In the table below, every row is followed by its label. The labels come from one hidden rule.
[100  48   3  13  36   3   2 -26 -12 -25 -37  -5  24   0 -47   2   2  39
  14 -13 -45 -53 -77 102  31 -13  14  16 -18 -13 -14  47 -28   7 -13] B
[-27 -66   0 -25 -39  -1 -14   5  10  23  17  16  29  54  68 -58 -16 -22
 -20  -6  48  50  90  25 -11  26  11 -18  11 -14  -5 -56  12  -3 -34] A
[-15 -58   8  18 -27  24 -21  23   7  12  16  -6  -6 -20 -55  40   5  62
 -25  18 -35  -4  -4 -45   5 -12  -2  23   5   8   5 -80  17 -15   6] F
[ 17 -16  -7  30  -2  56 -13  23  -5  23   0 -10 -47 -40  32  44  37  22
  -8  39  -2   5 -15 -77   3 -12  -3 -43 -10  19  18 -17 -23  -6  58] C
[  9  60 -14 -32  25 -71  -1  11 -12   0 -10   6   7   4  10 -36 -22 -44
   1 -13  14 -12  -6  52  -5  23   9 -25  10 -13   2 -16  33  10 -33] B
[ 79  81 -58   8  55 -47 -10  51  61   1 -20 -20  10 -14  47  61   4 -19
  29  10  -8  -3 -10 -39  15  16 -15 -21   7   4 -13  67 -53 -37 -26] E
[-41 -28  11 -32 -25   9   4 -13 -45  14   8  14  -9  21 -19 -14 -35  12
  -8  -9  21 -16 -14  17  11 -23  22  19   0 -17   0 -59  46  27 -15] F
[-55 -55  53 -29  29  -7  16 -54 -33  -1   3  25  28  25 -71 -51 -35 -45
 -15 -34  20 -10  20  22  -1 -41  12  29   9 -27   5 -45  35  38 -34] C
[-34 -28 -12 -35  42   6  32 -31  -8  17  18  22  34  46 -18 -80 -40 -86
 -17 -34  59  41  58   8  -8 -25  15  59   0 -28   0 -24  43  28 -38] F
[ -69   30  -74  -58   42  -51   39  -11   51   24    8   14   76   76
   74 -127  -37 -127   -5  -43  101  115   40    3  -38   84   39  -42
   40  -33  -10  -15  -54   43  -19] E
[-16   8  40  23 -62  68 -22  18   8  23  24  -6 -44  26  59  37  44   7
 -19  27 -17  11  69 -52 -21  -2 -34 -57   3  15   4 -34 -21 -25  26] F
[ 50 127 -38  -6  17 -85   5   1  17  -7   2 -13  42  21  60 -33  -5 -65
  25 -15  28 -10 -60 -32  16   5   9 -27   8   4 -21  65 -90  -7 -22] E
[-127 -123   68    8 -127  122  -75   27  -47   56   23    6  -99   -8
   90  102   73   41  -76   91  -21   33  104 -127  -27   10  -56  -20
  -13   39   38  -99   78   -8  114] C
[ -19  -28  -15  -28    6  -10   31   -7   -1   25   18   -9   43   79
    2 -127  -31  -97  -35  -61   59   53   67  108  -20   59   23   -3
   18  -17    5    5  -25   32  -27] E
[-12  17  14  13  -5   6 -15  25  19  10  -2 -20 -51  -3  16 107  31  26
  20  41 -27 -19  65 -30   0  55 -22 -43  -1  28 -10  24 -31 -12  32] E
[ 36 -34  29  10  -2  26   2 -20 -30 -15  -7   6 -16  13  -6   4 -10  57
  -1  12 -30 -38 -30  44   7 -56  -2  78 -14   3   7 -41  73  15   6] C
[ 39  24  -4  -3   9 -17   8 -10  45   8  -4  -8  44 -13  65  42   0  -2
  27   6 -13  15 -38  41   8  33 -29 -29   0   0 -14   8 -20   4   9] E
[ -12  -85  -15  -20   32  -18   13  -54  -46  -19   -5   25   51   36
  -87 -112  -45   -6   23   -7   28  -29  -13   43    7  -16   54   54
   -2  -30  -15   -7   11   41  -63] E
[ 38  16 -11   7 -22 -30  -5  41  21  -3  10  -6 -12 -58 -24  13  31   9
 -12  14 -15  -2  11 -16  13  43 -24 -93  -6  22   0  25  18 -48  30] B
[ 22 -31 -18 -23  24 -27  44   5 -75 -33  -9  16  23  -3 -47 -53 -18  17
 -27 -12  27   5 -28  67  12 -27  24  42   6 -23   8  18   3  29 -38] D
[  3  37 -15   8  62 -40  16 -15  21   1  12  -4  52  14  12 -26 -24 -49
  18 -49  28   0 -12  71  15  22  20  44   0 -11  -5   7 -41  12 -27] E
[ 49  -8 -35  14  15 -80  10   0  -4 -24 -16  -4  39   7  31   7  14  -6
  15 -46  11  22 -27  35   2   5   7 -25   2  -5 -17  91 -27  -3 -23] B
[  16   15  -35   23  -35  -40  -16   26   12   15   -3   -5  -20  -19
   42   23   21   48    6  -14    3  -31  -15 -110    3   71  -39  -20
   14   17  -16   59  -50  -50   25] E
[  49   -1   28    1   23    9   27  -49  -35  -57  -42   -7   12  -52
  -66   33   -8  113   57  -10  -57 -114 -112   71   59  -40   26   79
  -35   -1  -16   43   41    3  -39] D
[ 44  55 -41 -14  36 -32  25 -12  52   1  -7  -3   0  18 -65 -39   2  21
  12 -31  -9   7 -28  90   0  -5   3  31  -7 -20 -16  20 -62  10 -42] A
[ 36   6 -48  31   8 -62  13   2  39   7  -9 -10  10  17  72 -48   0 -34
   1  10 -14  21 -30  34   1  29   3 -31  18  -8 -10  34 -58  -8   7] E
[-17 -53  20  22  23 -26  22   9 -31 -22 -16  -7  -8  10 -35  13 -31  44
   9 -23   3 -36 -19  59   9 -59  29  54  -9   1  -6 -12  -8  23  -8] C
[ 34 -11  -1   7   4 -48  18 -24   5  -3   3  12   0  14 -66  52  -8  42
  -3 -24   9 -31 -40  29  10 -18   4  62  -8  -3   4  32  16  38  -9] C
[ 12  37 -45 -17  10 -82  -2  16  53  31  -1  -8  20  25  65  -8  19 -79
   9 -10  44  78  27 -36  -8  73 -20 -90  20  10  -8   7 -99   2 -16] E
[ 27   8   7   1   8 -31   5 -28  10  -7  -3   1   8 -10  -6  37 -12 -30
   4 -17 -20  27  -3  26   2 -19  13  45   6  -9   2  12 -51  26 -31] C
[   5  -38   28  -20   38   35   43  -67  -35  -34    3   22   17   37
  -96 -127  -29   11   16  -18   46  -31  -38   73   22  -45   37  119
   -5  -24   -5  -59   49   55  -61] D
[ 66  -8  18  17   3 -40 -11   2  44  -3  -4 -14 -25 -70  12  89  15   3
   9  18 -53 -22 -51  12  18  -1 -18  37 -11  12 -11  49  46  -2   4] E
[ 41  34  15 -12  45 -12  10 -10  32 -12 -12  -1   8  -5 -16  15  -2   2
   5 -39  14  41 -77   9  20 -24  21  23   1  -6  -4  44   5 -18 -31] C
[-11  -9 -12 -21 -11  44 -22  25 -12  30  12 -17 -28   6 102  -9  20 -17
 -23   5   2  46 112 -58   3  32  -5 -43  23  -9  11 -12 -37 -20  40] F
[  4  55 -24   2   5  14   3  23  16  12  22  -9  31   6  35 -22   6 -52
   7 -10  58  73  57  27 -14  26  -5 -35  19  -6 -10  17 -21   6  11] E
[ -5 -79  17  -5  49   8  19   3 -16  -7 -10   8   0  12   4 -35   9  27
   3  -4  14 -29 -35 -13  -5 -20   6   9   6  -4  -1  20   6  19 -39] C
[  44  116   -9   17   42  -51   31   41   58  -12  -18  -14   48  -27
   39   56    3   22   59  -52   15   -6 -127    0   11    4   -6  -47
   -5  -15  -16   79  -51   -9  -30] E
[ -27   34   29   -5  -71   12  -54   54    5   26   16  -17  -42    2
   67   17   28   31  -35   27  -16   43   94 -127  -17   46  -39  -38
    5   24   10  -22  -58  -36   35] E
[ 30  -6  33  19  13 -10  -7  -5  27   1 -11   7 -10 -12   8  18   6  10
 -11  12   7 -34  55 -23   7  28  -8 -14 -22  -3   6  16  14  -2   1] B
[ 55  57  -3  18  18 -18   4  17  37 -16 -16   4  29 -11 -12  51   8   9
  17   4 -30 -19 -33  26  -9  17  10   4 -11   0   1  34 -36 -12 -45] B
[-14 -71  38   4 -17  56  -8   0 -21 -15  12  16 -24 -29  -8  30  12  84
   2  13 -24  -9  22  17   2 -22   5  62  -7  19  20 -29  66  -9   8] D
[ 10  14 -20  30  19 -48 -13  20  -4  16   1   3 -20 -26  49  17  13 -11
  15  -1 -20  33  26 -30  -2  15   1 -80 -12   2 -11  52  20 -31  12] A
[ -54 -100   37   11  -39   89  -49   27   -1   29   15    4  -44  -44
   34   73   36   54  -28   55  -43    0   52  -57   -4  -45  -36  -75
  -12   18   26   25   25  -39   66] C
[-45 -49  12   2 -17  19 -14  -7 -34   8  -5   5 -15   7 -11  35   1  90
  -3  35 -25 -32 -25 -23   0 -23  -3  34 -15  13  25 -42 119  -5  13] C
[  8 -79  25   5  23  28  -1 -29 -46 -13 -13   7   1 -54 -48  55  10  48
  -1  18   2 -65 -44  35   2  -4  -4  60 -24  -5 -13   8 -12   9 -41] E
[120 113 -23 -20  43 -74  14  27  53 -15 -15   0  28   6  10 -31 -15   5
  43 -25   2   3 -57  49  11  60  25 -20  20 -14  -7  90 -50  11  -9] B
[-41 -34 -16 -30 -57  82 -28 -25 -29   0   5   5  -5   7 -65 -16  15  19
 -30  12  24 -19   4  12  -1 -66  10  28 -14 -12  10 -87  76  16   9] C
[-61  -2 -28  -6  11   2  -3  -4 -15  19  -1  -6  37  58 -46 -55 -22 -11
  -8 -11  40 -13 -16  28 -11 -29  22  15   8  -7   6 -29  -9   7   5] F
[  3 -35  11  30 -20  23 -15  21  37   7  -7 -17 -35 -19  61  67  20  36
  19  20   5   1  36 -71  -6  34 -36 -95 -12  14  20  32  -1 -29  50] D
[-15 -13  -9   6  22  29  -8 -20  14  -4   6  11  32  -5 -25 -23 -24  24
   9   2 -24  19 -24  43  11 -23  14   8  -4 -17   0   1  11   9   2] C
[-34 -11 -22  -4  22 -34   8  42  -3   1  -1   0 -14 -11  66 -53   1 -42
  -4 -17  -3  33 -36 -43 -21  13 -28   2  -1  11 -10  22 -33  -5  22] E
[  71  -11  -50  -12    8  -17  -24   40   23   32   21   -4   35    9
   77   40   -1  -30    8  -33   25   42   73  -12  -18   50   -6 -100
   26   17    2   -4  -88   13   -7] A
[-87 -78  34 -26 -45 127 -20 -39 -24  14  22  12 -59 -10 -33 -72  -5  -5
 -32  25  -4  28  57   6 -15 -37  -9  54  -7  11  22 -61  71  30  40] C
[ -3 -45  59  30 -31  50 -18  46  -8   2 -14 -10 -40 -20 -56  42  10  29
  -6  37 -25 -12 -14 -15   9  21 -18  11  -9  19  -1 -10  62  -6  36] E
[-14 -29  35  -1 -17  51 -15   3 -47  -1  14  15 -31 -15 -36  70  23  80
 -41  13 -17  -5   5  -5   5   3 -21   8 -21   5  10 -59  73 -11  44] D
[ 65  56  -6  23 -25 -61  10  45  47  18   2 -18 -18 -14 101  38   6 -52
  -9  -1  16  16  -6 -36  -8  11 -34 -15  11   0   9  15 -43 -17  57] F
[ 61  30 -11  19   7   4  -7  13 -14  10  -5  -5  10 -35  43  80  24  31
   6  -2 -46   0   0 -42  -4  38 -29 -86  11  21 -17  38  12 -31  27] E
[ -95 -127   21  -20  -35   16   -7  -30  -26   21   35   11    7   33
  -46  -33    2  -18  -16   12   16   17   85    1  -25   17   -8   -8
   12    4   28  -64   46   20   12] C
[-34 -34  64  11  19 -22  10  -3 -15 -15  -2   5 -12 -50 -82  21  -5  65
  16  13   6 -46 -69  18  10 -43  31  32 -13  -1 -22 -35  29 -10 -19] A
[-127  -78   33  -48  -29   66    5  -43  -71    2   28   17   22   58
    5 -127  -23  -37  -27  -19   31   57    1   61  -15  -14   38  107
    9  -26   12  -92   57   56  -23] C
[  86  114  -87   20   48 -110   29    1   56  -27  -12  -21   37  -40
    1  -49  -20   -8   56  -28  -33  -29  -90    6   12  -12    3  -30
   -3  -22  -39  121  -70   11  -50] E
[ 10 -29   6  14  -8  38  -4   8 -22   2   8 -13 -42  -1  -1  42  27  34
  -7  23 -25 -30  45 -99  -8   1 -27  45  13  17   8 -33  48 -18  30] C
[  76  -61   48   43  -23   36   -5   13   -8  -24  -26  -13  -46  -57
 -102  127   27   63    8   66  -55 -100  -86  -16   18    2  -25  -10
  -35   24  -12   23   65  -16  -19] B
[ 19  60   4 -20   4 -15 -13  12 -20  15  22  -4 -24  34  67 -19  13 -42
   0  -5  20  36  90 -50 -14  44   4 -56   2   1   4 -14 -13   3   8] E
[-36  -5  18   2   6 -10   7 -19 -18 -42  -7  -7  16  14   9 -42 -15  40
 -10   9 -42 -19  33 -45   2 -48  18  29  -2  -5   0 -21  40   6 -26] D
[ 23   1  30  16  -6  11  15   0 -16 -27  -1  -1  -9   1 -41  52  13  63
  10  24 -40 -33   8  29  19 -19 -18 -18 -17  -7  -3  -5  28 -15  -3] D
[ 29  -1 -34   0  41 -87  14   2  43 -36   1 -16  56   8  25  25   5 -85
  20 -50  10  -5 -51  13  21  34   2 -33   6 -11 -11  32 -61  15 -49] B
[ 26  -2 -14 -17  31   5   2  14  -3   6  -3  -5   9  28 -12  33 -19 -31
   2 -10   0  58 -30 -26 -13  20 -18  -1   5  -7 -10 -26 -44   4 -13] E
[ 18  12   6  19 -25  23 -45  47  10   7 -27  -7 -79 -58 -12 113  16  70
 -19  52 -23 -36   3 -55  17  -8 -32 -56 -14  19  -8  33 -41 -32  48] A
[ 82  73  -8  -1  63 -49  -7  13 -19 -17 -16 -22   0 -54 -38  34 -25  61
  20  17  -9 -50 -43   1  11 -20 -20  -7 -10  12  -9  32 -58 -10   4] D
Which label does each new row get?
[ 67  46 -64   4 -15 -90  -4  58  99  26  -4 -32  43  10 117  -9   8 -75
   8 -28  54  68   3 -49 -13  78  -1 -96  25  -1 -11  36 -30 -23  15] -> E
[-117 -111   18    4  -38   75  -19  -26  -34   11   12   29  -47   11
  -20   10    4   52  -17   20   -4  -23   11  -22   -1  -49   -3    1
   -8    8   22  -56   48   15   13] -> C
[  69   42   -7    9   34  -38    5    5   28  -29  -24   -7    9  -42
  -50   10  -22   40   43    0  -42    9 -127   35   25   -6    5   11
    2   -4  -19   73  -58  -16   18] -> B
[-52  30  49  -8 -41  24  -3 -17   3   4   8   7 -35   0  27 -28  -2  40
 -36  11 -17  19  35 -28 -12  37 -20   0   4   9   3 -40  -1  -6  11] -> B
[-76  21  15 -34  16   3  34 -59 -16 -28   3  11  23  13 -63 -57 -38   7
  -4  -8  10 -19  -3  99   5 -30  13  50 -19 -20  -3 -18  -6   8 -54] -> D
[ -9  19  27  -8 -28   9 -15  -7  -6   9  -9   5 -12 -26   4  13  15  49
  -8  16 -16 -34  61 -44  13 -28 -30 -26 -20   7   3  -7  43  13  20] -> F
[-33 -73  55   7 -16  -2 -29  13 -17   9   1   8 -23 -29 -44  80  25  57
   8  49 -32  -6  22 -32  -3 -33 -26  37  -4  12  18 -33 -27 -20  18] -> C
[-36 -33  31 -30   7  54  18 -16 -23  -2  -2 -12  29  20  15 -13 -19  -2
  -2 -19  11  49 -15  37 -10 -35  34   1  -2 -26   3 -35  38  18   5] -> C
[  17  127  -88   13  -40  -38    2   36   45   29   -3  -15   11  -21
  107   16   17  -36    6    1   15   51   20  -77  -13   66  -25 -101
   15   12  -11   38  -83  -22   19] -> E
[ 109  124  -57   58   30  -13    1   48  101  -25  -38  -34  -26  -73
   41  127   37   65   27    8  -55  -62 -114  -68   36   38  -42  -54
  -16   31  -14   75  -63  -50   51] -> B
[ 10  83 -39   6  33 -35  19   5  10 -13  -1   8  27 -22   4 -61 -17 -37
  17 -37  33  -5 -63   8   3  28  27 -22  13 -15   1  13 -42   9 -60] -> B
[   9    9  -18  -38   68  -39   40  -71  -29  -51    1   11   64   24
  -88 -101  -53   -8   21  -22   69  -11 -127  127   17  -26   60  107
   -2  -33  -11   21   42   44 -101] -> D
[ 70 -38  22   0  16   2   3 -26  -7 -47 -20  12  14   8 -52  51 -29  71
  26  31 -42 -68 -74  21  44 -59   3  43 -27 -15   3   0 127  26 -33] -> D
[ 15 -11 -30   4  31 -80   4 -24   9  11  -8  -7 -13 -11  17  35   0  48
  28   0  10   6 -59   5  -2 -19 -18  16 -20   3   5  60 -39 -19  -7] -> F
[  31  -84   59   17    3   57  -13  -18  -50  -39   -8   19  -23  -71
 -123   66    5   75  -21   42  -52  -85  -81  -28   27  -53  -16   51
  -27   18    3   13  109   17   12] -> D
[  5 -68  29  13 -43  96 -23 -13  -8  23  11  12 -34  11 -73  10   6  53
 -30  30 -16  16  96  -3 -14 -43  -5  69  -1   1   1  -6  44   1  44] -> F
[-95 -35  37   9 -48  38 -23  14   5  42  19  -2 -27 -17  41  22  27   7
 -17  11   1   6  96 -78  -2 -16 -13 -18  14  21   1 -20  42  12  55] -> F
[  85  -48   59   18   13  -27    5  -17  -24  -45   -3    9    2   -5
  -84    8  -11   75   -3   -7   -2  -60 -109   74   10  -42   13   37
  -19   -7   -3  -52   60   15  -17] -> D
[  20  -90    1    1    1   48   29  -60  -19   -4    9   15   -3  -10
 -102  -40  -52   56   -5  -17    2  -22    5   39   14  -46  -15   37
    2    5   11  -32   46   20  -46] -> C
[ -83  -87   63   -6  -56  124  -18  -30  -72   11   17   47  -15   50
   -4 -109   11   46  -59   30   16  -25   60   54  -21  -52   -4   47
    1    7   17  -87   65   32    3] -> C
[-34 -67  -1 -12 -16  12   7 -11  -8  12  -6   8  27  16 -29  18   0  27
 -27 -10  17   9  46 -20   4 -31  11  -1   2  -6  -1 -48 -29  10  -6] -> F
[ 14  25 -15  -4   6   3  19 -13 -35  15   0   4  20  25 -57 -70 -36 -59
  -6 -32 -12  40 -25  11  -2   2  29 -31  -7 -15   2  11 -21  27 -15] -> F
[ 34 109 -45  15  22 -60  -3  24  33 -15  -3 -21  14  -3  55  22  21  -5
  24 -37   3  20  57 -19 -11  44 -33 -49   9   6  -4  45 -39 -26  34] -> B
[ -9  16 -12  13  37 -13  -8  23  11  22   3  -3  13  -5 109   1  13 -47
 -16   7 -12   6  65 -21 -20  -1  17 -44  27  -4   1 -14 -24   5  -1] -> F
[ 18  51 -17  27 -11 -37  -3 -22 -12   5 -11 -17  14  -4  37  64  -1   8
  12 -35   3   7   1 -35 -25  46 -19 -30  14  -2  -8  30 -43 -33  58] -> E
[-60 -28  11 -10 -55  47 -34  -7  16  26  20   0  -8  20 -10  38  -8 -74
 -36  10  21  15 108 -85 -29  17  22 -35   8  10  13 -18  11  -2  52] -> F
[ 27  91 -32  41  -8 -25 -23  52  54  23  -3 -38  -8 -24  35  81  35  26
   9  -2 -24   0  -2 -54  11  78 -32 -50   9   1 -18  81 -97 -22  44] -> E
[ -77  -37   38  -22  -18   62   14  -20  -46  -17    2   16  -23   -6
 -127  -54  -33   29   -2   19   12  -44   20   77   13  -88    2  107
  -13   -9   10  -21   94   29  -46] -> C
Which column or columns does the hidden rule look at? Columns are counted from 0, in order:
9 25 30
